[[-43   5 -63 -22  71  61  -8]
 [ 43 -24  18  39 -40 -36  21]
 [-40  79 -31 -78  57  45   5]] 79

[[-45  24 -91  38 -46  10]
 [ 94  34  24 -21  63   1]
 [ 93  44   0 -17  59   9]] 44

[[-28  46 -24  63 -70  58]
 [ 22  64  44 -72  59 -11]
 [-72 -21 -20  35 -49  32]] -21

[[ 23 -28  14  -8  -5  -3]
 [ -1   5  -4   2 -13   2]
 [ 33 -33  72  -7  -3   7]] -33

[[ -2   5   1   5  45  27]
 [  6 -28  -8  31  20 -83]
 [-56  33  25  -6  -9   8]] 33

[[-34  -9 -74  43]
 [ 64  -7  42  16]
 [-17  -6  39  -8]] -6
---
[[14, -7, -58, -20, 42],
[20, -7, 78, 11, 9],
[1, 72, 15, 30, -31]] >> -20

[[5, 57, 72, -4],
[6, 54, 86, -6],
[-1, 2, 92, 2]] >> -1

[-16, 33, 17, -91, 15, -38, -32] >> -32

[[-84, 31, -7, -25, 2, 44, 56],
[49, -79, 34, 42, -36, -32, -81]] >> -79

[[-29, -86, -75, -15, -28, -61, -77],
[-69, -82, -26, 38, -23, -19, -29]] >> -77

[59, -100, 87, 97] >> 87

[18, 16, -6, -9, -82] >> -6

[38, 63, 79, -83, -58, -70, 53] >> -58

[-74, -85, -71, -84, -66] >> -74

[-61, 11, -44, 90, -10, 23] >> -10
---
[[ -3   1 -39  10  33]
 [-84  58 -66 -71 -10]
 [ 22   0  16   0   8]]
8

[[-48  31 -44  57  24]
 [ 15  36 -48  33 -69]
 [ 79 -68 -51 -31  66]]
66

[[ -2   1   6  -1]
 [  2  -5   1   2]
 [-68 -31 -74 -45]]
-45

[[ 34  36  26  47 -63  72  33]
 [ 47  22  29  41 -41  -1 -11]
 [-76 -16 -33 -31  76 -57  53]]
53

[[-51 -13  28  12 -45 -63]
 [ 78  51 -15 -12  74  94]
 [ 44  32 -21 -15  53  71]]
71

[[  6  46  39  -6]
 [-23 -54  49  87]
 [  3  16 -10 -12]]
-12

[[ 29  39  64  59  39 -21  72]
 [-18 -50 -80 -68 -54  27 -91]
 [ 27  43  80  56  49 -31  79]]
79

[[ 23 -88  64  70]
 [-99  44 -57 -30]
 [-55  79 -44  43]]
43

[[ 52  60  58 -91 -86 -89]
 [  5  -6  -1  49  61  53]
 [ 88  88  84 -60 -45 -53]]
-53
---
(63, 60, 60, -32, 75, -44, -30) ⇒ 60
(-73, -16, 30, 42, -90, 15, -20) ⇒ -16
(24, 65, -30, 97, -9, -45, 80) ⇒ 65
(96, -85, -23, -63) ⇒ -85
(-12, 76, 70, 78, -25) ⇒ 76
(49, -11, -73, 29, 46, 68) ⇒ -11
(50, 34, 74, 44) ⇒ 34
(23, 38, 72, 86) ⇒ 38
(86, 68, 61, -39, 92, 72) ⇒ 68
---
[[ 37 -25  41 -39   5   6  47  26  19  22  40 -64]
 [ 10 -39   2  38  11  36  42   1  48 -51 -21 -28]
 [-53  19   7 -29  18  19 -50  24 -33  23 -57   4]
 [ -8  39 -33 -47 -51 -19   2  55  39  -6  16 -24]
 [-39 -18 -39  -1  30  -3   5  -2  54  27 -21   9]
 [ 14 -31 -47  10 -44  -4  43 -74 -30  16  14  34]]
-24

[[ 67  26   3 -14 -17 -24 -48 -55 -62 -66 -72 -82 -96 -55]
 [ 36  39  35  18  20   2  -4  -3 -15 -30 -32 -42 -31 -48]
 [-17  30  39  28  35  32  17   3   4   3  19  -2  11   9]
 [-35 -19 -12  -2  -9  -9 -16  -3  -4  -6  -5 -12  -5   1]
 [ 12   6  -8  -8 -20 -15 -11  -9 -14 -16 -13 -24 -12 -31]
 [-92 -37 -16  -3   6  18  20  33  26  33  40  46  53  58]
 [ 47  -1   8 -10 -17 -10 -11  -3 -22 -17 -24 -20 -14 -29]
 [-23   2 -18  -4  -1  10 -17 -13 -25 -28 -28 -31 -40 -20]]
58

[[-27 -29   1  34  -8  21  58 -22 -24   8   1  14   6 -49 -26 -51]
 [ 21  40  62   1 -33 -26 -52 -41  -8  30  36  30 -51  -4  90  40]
 [ 45  54  17 -48   0 -37 -97  17  30  -2   9 -11 -24  67  65  82]
 [ 31  49  53 -17 -25 -33 -73 -25   3  23  30  19 -48  20  91  60]
 [ 10   7 -13 -17  10  -6 -19  19  13 -11  -7 -14   8  25  -5  17]
 [ -7 -16 -34  -5  18  10  18  26   9 -18 -19 -18  26  10 -44 -14]
 [ 11  10  -2 -14   4  -7 -21  10   8  -4  -2  -6   0  19   8  18]
 [-18 -26 -29  10  13  18  42  14  -2 -12 -17 -10  26 -12 -51 -33]
 [ -2 -10 -33 -12  19   7   8  27  12 -19 -18 -19  24  19 -36  -4]
 [-20 -28 -27  13  12  19  46   9  -5  -9 -16  -7  24 -18 -49 -37]]
-33

[[  58  -38  -43  -90  -89  -45  -30  -43]
 [ -68  -17  -71    2   15   75  -59  -47]
 [  28 -100  -24   25  -73  -36  -54   59]
 [  12  -24   -3  -26  -53    2  -40   30]
 [  28   21    5  -19  -16  -12    0   34]
 [   9  -37  -22  -13  -17  -10  -23   32]
 [   9    0    1  -20  -13  -13   -7   24]]
34

[[ 18 -62 -54 -69 -15 -33  35 -63 -22  -3 -10  -8 -42  53]
 [ 23 -35 -36 -34  11 -17  16 -30 -20   5   0  -2 -11  35]
 [-40  35  34  42  -5  12 -48  36   5 -14  -6  -8  18 -66]
 [ 16 -66 -55 -76 -23 -35  42 -70 -20  -4 -12  -8 -49  58]
 [-19  28  35  25 -13  17  -1  22  25   0   4   8   6 -20]]
-66
---
array([[  69,  -17, -770,  368,  333,  512,  -65],
       [-108, -232, -222, -121, -189, -138, -223],
       [ 179, -436, -116, -775, -760, -895, -517]]) gives -121, 512

array([171, 524, 754, 577, 696, 600, 510]) gives 577, 754

array([2827, 2411, 3439, 4219, 7264, 4726, 8770]) gives 4219, 8770

array([ 745,    6, -359, -253, -593,   -6,  394]) gives -253, 745

array([  8, -40,  17,  33,   2,  16, -36]) gives 33, 33

array([-36,  26,   5,  17,  20]) gives 5, 26
---
[22, 51, -61, 72, -47] --> 22
[-69, 70, -15, -90, 42] --> -15
[-32, 96, 45, -27, -54] --> -27
[-21, 72, 87, -32, 79] --> 72
[-58, -51, 71, -75, 64] --> -51
[94, 92, 13, -51, -30] --> 13
---
-14.507  -12.863    5.650    3.065    4.343  -15.948  -18.790
  1.475    8.571  -19.523  -13.826  -20.223    4.957   17.431
 -8.965   -5.429    0.818   -2.193   -1.497  -10.597  -15.730
Out: -15.730

-10.81   12.65   -0.14    7.60    2.70 Out: 2.70

 0.00  -0.12  -0.06  -0.01   0.04  -0.07
 0.11  -0.12   0.16  -0.01   0.03   0.01
-0.08  -0.12  -0.13  -0.01   0.00   0.01
Out: 0.01

  -2.902     1.834   -19.508   -51.270   -20.610   -63.530
  86.123   122.413  -209.086  -129.804  -173.079    71.040
Out: 71.040

 191.793   -11.579  -142.881   101.782    66.469
-186.241   -49.363  -135.174   -43.107  -129.175
  -9.252   100.662   -97.241    81.154   -49.752
Out: -49.752

 -8.6    2.2    4.2   -3.3  -20.7   14.3   18.8
  2.2    3.3    1.4    2.2   -1.3   -0.2   -9.9
Out: -9.9
